In the rows, 128 means zero.
One hidden turn or mirror swaps the rows below in pairs. Which row is each named row swapped with?
q_421: [103 108 121 160  98 133 104 137 142 112 141 102 120 118 123 111 120 129
 167 128 100  91  95  79 137 133 142 138 149 101]
q_535: [146 127 122  99 115 113 106 145 124 159 116 147 131 174 120 112 115 133
 136 128 156 114 110  81  96 124 154 114 116 117]
q_784: [118 136 103 111  73 109 129 146 146 129 103 150 102 140 135 139 169 148
 136 119  92 132 154 131 104 132 143 111 126 159]
q_598: [100 102 125 155  83 143 108 122 147 127 144 112 115 119 117 101 116 116
 161 122  91 101  97  75 124 149 163 122 151 100]
q_257: [116 111 153  92  69 158 103 116 131 136 141 112 171 112 136 112 142 146
 137 121  89 140 148 154 111 131 153  93 105 124]
q_420: [ 96 110 148  99  70 170 103 122 122 154 125  95 153 107 132 125 149 152
 143 136  93 134 148 151 119 130 164 108 102 136]
q_767: [140 114 119 112 128 112 105 156 123 151 126 142 133 166 130 112 119 130
 135 127 148 127 105  76  93 121 160 117 110 130]
q_387: [ 84 115  87 123 110 160  99 127 178 133 130 155 150 160 133 106  96 153
 117 118 115 140 126 135 140 159 161 115 119 114]
q_614: [ 93  62 126 113  95 137 110 134 142 170 138 128  99 150 135 132 141 140
 145 154 145  96 103 136 139 118  99 108 125 108]
q_986: [150 125 122 112 111 106  96 158 135 155 127 145 127 173 136 118 120 122
 139 132 149 120 113  76  97 123 144 108 108 125]
q_479: [105 124 149 105  81 163  97 129 116 150 137 111 168 114 141 127 134 143
 141 138  97 148 151 149 113 132 158 110  98 126]
q_583: [103 122 105 106  75 109 125 146 149 134  94 156 101 132 122 135 176 146
 147 130  71 130 146 114  90 126 144 117 134 143]
q_149: [ 90 108  91 120 106 164 114 122 169 145 129 163 151 165 137 100  92 160
 150 126  97 136 134 138 130 162 172 123 122 116]
q_671: [100  66 114 117  94 135 100 131 146 135 144 141 114 161 126 130 125 133
 132 128 146  99 115 144 137  94 101 101 110  99]
q_890: [113  71 126 117 114 135 113 133 161 161 151 122 119 135 128 136 134 129
 144 151 150  99 105 143 143 120 101 103 117  97]
q_925: [119 122 100 104  68 115 138 141 134 143 107 157 108 133 118 139 172 139
 164 125  70 121 146 118 108 131 152 111 147 151]
q_873: [104  73 135 121  96 138 106 145 154 161 144 130 107 161 124 127 142 142
 131 155 140  97  99 155 144 110 116 111 133  93]
q_988: [ 97  90 110 150  90 124 103 122 158 101 143 109 120 117 114 105 122 119
 161 126 119 100 104  88 113 131 140 132 158 101]
q_195: [107 117 152 100  82 163 106 127 127 154 144 113 159 102 137 119 147 150
 146 126  90 142 157 150 109 124 157 102  95 125]
q_538: [ 77 110  96 129 119 163  98 119 171 137 138 159 143 151 134 100  91 140
 134 119  94 136 138 134 132 159 162 110 120 115]
q_914: [123  69 142 117 107 136 120 148 155 169 128 137 107 140 127 120 131 145
 135 151 148  85 100 137 150 116 113 123 117 102]
q_514: [104  80 129 112 111 129 103 150 141 162 144 139  93 153 133 114 138 133
 130 143 142 100  89 128 141 110  98 108 113 100]
q_959: [111 128 105 120  92 106 130 157 134 141  86 163 108 124 119 134 171 152
 142 125  84 115 136 129  89 130 131 117 134 146]
q_512: [111 126  96 113  80 103 136 163 133 136  99 147 103 141 129 134 180 139
 137 125  83 117 146 110  86 136 156 121 123 139]
q_704: [ 98 100 122 148  76 147  94 140 156 116 123 116 125 115 122 109 109 129
 160 128 114  94 100  83 128 144 144 150 162  87]
q_78: [ 89 114  90 127 111 161 111 120 169 135 126 160 148 156 142 103  90 150
 134 122 115 129 124 133 143 154 173 121 123 111]
q_871: [113 125 107 101  74 104 120 148 147 144  95 159 100 135 130 131 170 160
 154 127  74 132 151 129  94 136 143 112 124 138]
q_672: [ 97  73 123 110  84 136 110 143 153 146 147 139  96 151 138 140 144 137
 127 147 163  87  97 141 137 119 109 109 119 107]
q_439: [109 126  97 119  90 110 136 165 141 122  95 141 112 135 121 138 181 143
 146 119  82 123 148 124  95 128 145 127 124 145]
q_6: [145 120 130 103 110 115  98 148 141 164 126 149 128 170 131 109 125 128
 148 128 154 112 117  80  83 130 142 111 110 126]
q_502: [ 84 116  95 113 118 152 104 127 177 143 129 158 138 151 150 102  92 160
 130 119 111 136 131 138 128 158 174 116 128 109]
q_444: [104 125 109 113  73 103 127 150 129 141  96 159 123 129 127 141 182 151
 135 123  84 124 153 113  91 146 144 123 127 142]
q_495: [ 83 105  84 117 107 165 101 122 166 121 141 161 148 154 142 100  92 160
 120 118 109 133 117 135 146 145 159 121 129 121]
q_990: [155 125 124 103 128 112  94 143 131 159 110 155 131 162 136 115 117 131
 140 125 133 132 116  79  93 123 152 111 108 121]
q_760: [112 127 104 107  86  98 130 143 149 128  98 156 104 126 138 142 173 142
 165 123  90 121 150 121  96 130 138 114 133 150]
q_772: [145 120 124  97 120 115  95 144 131 154 129 148 131 168 132 108 120 140
 138 122 158 110 120  78  90 124 151 116 115 120]
q_268: [115 117 158 104  83 165 102 116 120 146 135 121 169 112 141 116 147 161
 145 125  83 129 157 139 104 128 165 105 106 132]
q_133: [103 132 149  96  67 155 106 125 135 151 149 116 161 114 133 113 149 147
 153 126  94 118 143 159 114 122 161 102  95 128]
q_752: [108 113 144 108  74 164  95 131 124 149 128 103 173 111 125 123 146 148
 140 129  93 152 140 159 116 119 158  97 107 132]
q_826: [105  93 111 149  74 133 104 126 140 118 139  96 124 107 142 111 113 118
 145 122 108  97  95  74 146 145 143 123 143 112]
q_175: [103 107 119 160  85 118  99 132 148 109 143 117 127 128 128 117 122 113
 148 126 106 109  94  73 131 139 143 132 153  92]
q_470: [104 103 124 151  78 127  83 132 143 109 166 117 128 120 137 122 114 124
 170 129  99 110 105  69 121 146 141 130 144 106]
q_499: [111 111 128 101  73 155 106 112 133 142 131 115 167 112 142 121 136 152
 143 111  84 135 158 150 110 132 179  95  97 117]
q_984: [ 92  96 116 156  96 159  80 137 154 110 140 114 114 124 135 108 114 119
 152 117 100 104 105  84 138 136 148 124 148  94]
q_781: [ 92  91 111 148  89 129  96 143 141 117 138  97 126 113 135 110 121 123
 164 133  92 101 113  75 120 159 135 138 146 111]
q_34: [ 87 112  98 118 114 161 101 125 173 121 127 169 146 158 143  91  99 162
 120 117 111 135 137 132 133 151 161 113 122 113]
q_834: [109  72 127 115  97 139 111 131 160 156 156 135  96 144 129 133 133 142
 142 162 151 101 109 145 130 101 110 107 112 100]
q_607: [108 124 152  96  71 154  98 118 123 147 129 108 159 106 136 127 145 141
 136 116  89 140 148 158 120 130 158 101 100 131]
q_318: [108 114 147 101  69 154  95 121 132 156 136 121 162 104 125 116 133 162
 155 115  84 123 154 154 119 138 166 107  93 117]
q_590: [ 89  98  83 112 105 162 107 115 172 133 134 159 144 147 143  96  93 159
 138 115 107 136 125 126 144 159 160 123 127 115]
q_763: [ 95  89 115 157  88 131 102 120 152 115 149 111 120 122 128 102 113 127
 169 127 119 106 113  75 131 141 157 136 147  87]
q_363: [150 126 123 111 118 111 114 136 130 145 112 159 127 172 115 113 106 133
 131 136 139 133 129  84  97 122 151 120 108 129]
q_130: [110 112 152 102  68 167 106 133 119 160 132 111 155 110 145 121 140 151
 142 129  83 142 148 153 121 127 162 104  97 124]
q_879: [150 127 130  98 128 115  97 142 125 156 122 148 128 166 118 105 120 134
 132 136 135 118 124  78  91 137 157 111 115 125]
q_113: [144 119 137 105 119 106  99 146 130 164 130 153 122 167 127 128 114 136
 128 127 138 121 125  66  91 132 144 116 111 131]
q_95: [106 121 140  89  71 152 107 126 113 131 134 113 171 116 153 126 140 151
 137 126  90 140 144 141 109 127 167  96 101 133]
q_186: [104  64 128 105  98 120 113 133 161 164 168 142 104 159 137 125 136 155
 124 137 132  98 115 142 151 111 107 110 114 115]
q_156: [ 87  85 129  96 106 141 119 137 154 177 148 140  96 154 123 133 146 139
 140 148 147  90 107 137 143 115 122 112 118  95]
q_275: [115  76 124 107 104 131 119 146 148 161 149 120 105 160 134 133 129 155
 128 168 151  94 113 140 128 117 108 108 113 100]
q_891: [115 108 148 101  76 167  88 129 131 145 125 110 167 109 129 119 135 141
 138 123  92 138 159 151 118 124 174 109 104 111]
q_868: [106 102 100 165  90 127  93 126 127 112 140 123 135 122 138 113 113 108
 163 120 109 105 107  80 133 137 122 124 133  98]
q_619: [100  90 116 157  77 142 101 127 143 109 142  94 113 121 126 102 122 127
 161 119 104  87 108  82 123 149 140 134 134  95]
q_731: [106 121 106 113  67 113 138 157 139 140  96 138  98 134 126 139 181 141
 145 128  82 120 143 126  84 142 146 122 130 141]
q_601: [138 117 124  89 127 108 104 150 123 163 131 150 120 168 114 112 120 128
 138 124 136 125 125  84  87 119 144 110 111 114]
q_500: [101 122 108 105  80 107 136 153 132 124  99 154 108 133 132 137 180 139
 144 122  82 118 147 124  97 137 141 112 134 148]
q_62: [111 121 101 108  79 102 138 156 144 129  91 147  99 148 126 133 163 148
 137 122  75 122 148 122  95 123 146 116 128 152]
q_725: [ 95 119 139 100  78 170  94 123 123 161 136 112 159 112 128 126 132 158
 134 131  94 142 142 154 119 134 167  98 104 134]
q_559: [102 109 153  99  82 147 103 122 125 156 132 118 159 104 133 120 147 169
 131 136  87 148 150 147 122 135 176  98 100 122]
q_887: [102  56 135 104  94 139 102 145 152 165 154 118  95 153 123 128 133 148
 129 144 143 101 111 154 128 119 108 114 117 119]
q_553: [108 101 150 102  69 155  97 120 132 152 125 118 155 108 127 134 138 162
 137 115  90 138 151 150 115 131 173 106  88 136]
q_889: [105  97 113 161  87 129  93 135 143 102 145 108 116 117 123 119 122 122
 174 124 111 100  99  89 140 143 136 132 141  93]
q_451: [ 82 117 104 120 109 152 115 126 170 138 122 160 162 156 151 109  83 157
 125 123 113 144 134 134 128 145 165 122 120 104]
q_458: [110 132 106 106  83  99 127 137 130 143  97 163 110 139 121 139 172 148
 146 133 103 123 152 120  83 132 134 106 126 146]
q_103: [100  65 128 118 102 132 106 134 151 158 148 128 117 151 124 129 141 132
 129 139 141  86  97 139 142 103 103 107 128 101]
q_902: [ 96 105  86 122 108 154 101 118 176 137 130 166 143 152 143  98  89 158
 133 126 105 132 122 132 142 166 163 110 126 117]
q_581: [ 95  99 105 162  83 132  98 122 147 114 139  99 122 120 137 100 104 136
 160 143 104 107 109  89 120 141 153 141 156 111]
q_493: [ 96  98 106 157  82 133 109 124 154 118 145 110 126 112 131 105 118 124
 155 137  98  99 110  68 119 130 135 126 154  98]
q_270: [110 133 118 120  85 101 126 143 147 140  97 147 102 132 126 146 177 156
 136 128  81 116 150 115  83 137 159 115 130 138]
q_2: [100  74 140 117 109 135 112 135 155 150 154 135 112 150 129 137 131 142
 125 142 151 100  96 143 160 102 117 106 114 108]
q_306: [119 109 114 111  77 107 122 146 131 150 101 170 111 132 122 139 177 146
 155 124  84 109 150 118  86 138 141 125 140 137]
q_801: [108  75 130 113 105 133 113 124 165 165 145 138 105 159 124 134 130 143
 130 153 143  89  92 131 132 120 102 103 117 101]
q_940: [113  58 132 116  85 140 114 148 155 146 150 147 115 144 128 153 145 153
 135 155 150 102  88 134 128 131 110 123 120 109]
q_372: [101 132 109 111  67 112 125 153 135 130  93 152  98 138 127 133 172 151
 147 128  75 114 148 116  93 129 143 125 128 147]
q_120: [ 74 103 105 115 102 149 101 122 172 130 141 164 139 151 149 101  89 160
 120 120 101 141 131 132 136 162 166 125 116 112]
q_365: [145 130 122  97 111 119 115 143 133 167 125 145 130 182 116 107 120 142
 152 125 138 115 127  84  88 123 153 122 106 125]
q_994: [102  92 120 157  71 122  96 127 165 124 137  99 137 109 129 110 122 136
 151 118 111  99 108  73 145 137 144 143 134 116]

q_671 is swapped with q_868
q_156 is swapped with q_598
q_538 is swapped with q_601
q_514 is swapped with q_984
q_890 is swapped with q_988
q_275 is swapped with q_581

One hidden turn or mirror swaps the rows below in pairs. Which row is each named row swapped with?
q_855: [173 103  93 136 151 146 117 129 123 122 109 125 148 122 152 160 128 165
 140]
q_4: [169  96 105 143 165 141 126 122 145 127 117 121 135 101 150 134 133 159
 131]
q_99: [143 132  99  86 166 129  99 121  89 136 181 137 134 165 120 128 125 136
 132]
q_221: [176 107  95 150 162 136 121 124 138 131 114 107 139 123 174 147 124 148
 129]
q_92: [166 100 107 154 155 139 124 113 159 124 113 123 143 132 170 131 115 147
 135]
q_237: [149 153 146 120 138 134  88  93 120 139 152 118 128 163 117 118  99 114
 167]
q_733: [144 123 173 150 155 139 136 130 117 124 167 124 109 160 152 140 133 104
 126]
q_213: [141 142 121  99 146 127  83 111 130 158 136 117 167 126 167 143 103 131
  97]
q_238: [141 121  82  85 154 165 111 124 131 134 136  96 151 126 114 123  96 117
 117]
q_55: [164  87  99 156 146 135 131 130 133 116 122 118 141 125 154 123 112 164
 131]
q_812: [132 124  74  90 149 138 102 123 127 117 136  82 125 128 111 125 100 125
 138]
q_423: [153 142 124 109 147 136  96  99 140 153 130 131 178 119 152 132  99 126
  99]
q_677: [137 136 110  88 163 128  91 128 103 137 178 134 122 149 103 129 134 135
 106]
q_404: [164 127 145 146 150 135 152 146 112 124 182 114 116 155 156 149 129 116
 154]
q_518: [143 148 116 110 147 137  89 115 135 168 121 122 153 126 158 133 108 110
  94]
q_63: [149 148 115 118 156 135  90 105 137 138 122 127 142 129 162 139  85 136
  86]
q_272: [130 121 112  82 150 116  68 124 113 136 164 140 119 137 125 137 138 136
 110]
q_741: [127 126  87  92 132 136 102 122 127 116 119  91 125 117 107 132 121 119
 122]
q_54: [159  98 103 140 162 121 130 123 141 123 103 120 130 118 153 128 137 158
 136]
q_59: [157 149 155 110 137 144  99 103 134 130 167 103 149 169 123 131  83 119
 150]
q_164: [155  88  94 156 152 142 123 134 129 120 118 129 140 114 156 130 125 144
 131]
q_794: [125 122 130  91 150 111  77 114 107 136 174 120 110 152 110 124 130 142
 130]
q_754: [147 104 153 141 140 131 151 147 106 127 177 120 106 156 141 137 132 117
 122]
q_437: [167 130 110 153 152 122 123 139 137 131 116 113 150 124 156 155 119 175
 122]
q_145: [132 147 114  91 155 127  86 100 133 139 129 119 154 137 157 124 104 127
  90]
q_534: [149 160 161  97 128 137 102 102 123 126 165 117 141 163 128 135 106 110
 155]
q_616: [134 126  79  86 146 147  94 121 135 122 127  87 133 145 108 142 105 117
 131]
q_884: [146 141 131 110 136 127  74 110 147 154 136 106 156 130 160 140 105 136
  90]
q_179: [154 107  99 165 164 135 117 132 152 116 122 113 142 121 152 139 126 160
 120]
q_339: [157 151 152 114 138 129 108  91 131 121 160 120 112 167 119 141  86 110
 142]
q_505: [129 140 115  83 163 128  76 126 110 126 176 139 130 149 110 132 131 131
 120]
q_398: [168 116 112 162 146 135 125 135 144 125 114 116 142 115 156 144 139 161
 123]
q_955: [142 124  84  88 151 153  94 116 120 127 127  89 135 132 105 120  93 125
 142]
q_13: [172 125 142 136 156 131 135 151 121 115 177 111 104 169 114 153 129 127
 150]
q_790: [149 151 155 107 121 148  98  91 127 127 155 104 138 161 114 133  98 122
 156]
q_496: [147 147 141  96 135 135  96  84 124 117 156 105 131 169 113 124  98 106
 138]
q_883: [160 117 145 134 164 154 152 137  97 125 173 118 103 151 145 133 140 106
 136]
q_223: [153 104 152 130 150 146 146 145 121 121 178 114 105 169 136 150 127 113
 131]
q_207: [147 123 157 119 144 131 138 157  99 119 166 123 107 143 142 163 136 114
 150]
q_180: [138 125  89  87 151 164 108 126 119 118 133  96 141 149 105 132  94 114
 146]
q_483: [141 107 144 139 142 138 146 147 108 130 166 131 102 165 140 139 140 116
 145]
q_438: [173 141 153 139 131 137 139 141 113 120 185 109 112 142 142 157 123 116
 143]
q_188: [134 132 122  76 154 124  82 128 105 150 169 132 118 145 114 127 130 130
 110]
q_991: [155 123  85 153 153 126 118 115 142 130 122 115 148 119 165 139 136 165
 126]
q_942: [156 134 170 140 153 138 143 143 114 116 168 127 107 151 136 141 140 121
 147]
q_370: [151  87 107 148 163 138 112 132 147 110 120 122 140 119 161 132 115 168
 123]
q_262: [150 142 113 107 144 133  80  97 132 147 116 106 169 132 162 150 108 134
 102]
q_798: [138 149 156 113 122 137 102  86 118 136 157  98 121 171 135 136  98 119
 149]
q_35: [146 145 150 144 146 136 151 133 109 124 180 109 119 152 128 146 139 104
 144]
q_380: [154 124 146 146 153 138 146 141 127 121 189 117 105 164 141 148 132 115
 140]
q_386: [146 115 157 131 165 141 150 140 104 134 173 107  98 158 143 143 136 125
 145]
q_230: [166 117  93 147 163 139 108 156 143 117 128 111 130 111 162 145 122 161
 110]

q_55 is swapped with q_754
q_13 is swapped with q_230
q_339 is swapped with q_63
q_380 is swapped with q_179
q_272 is swapped with q_180
q_884 is swapped with q_59

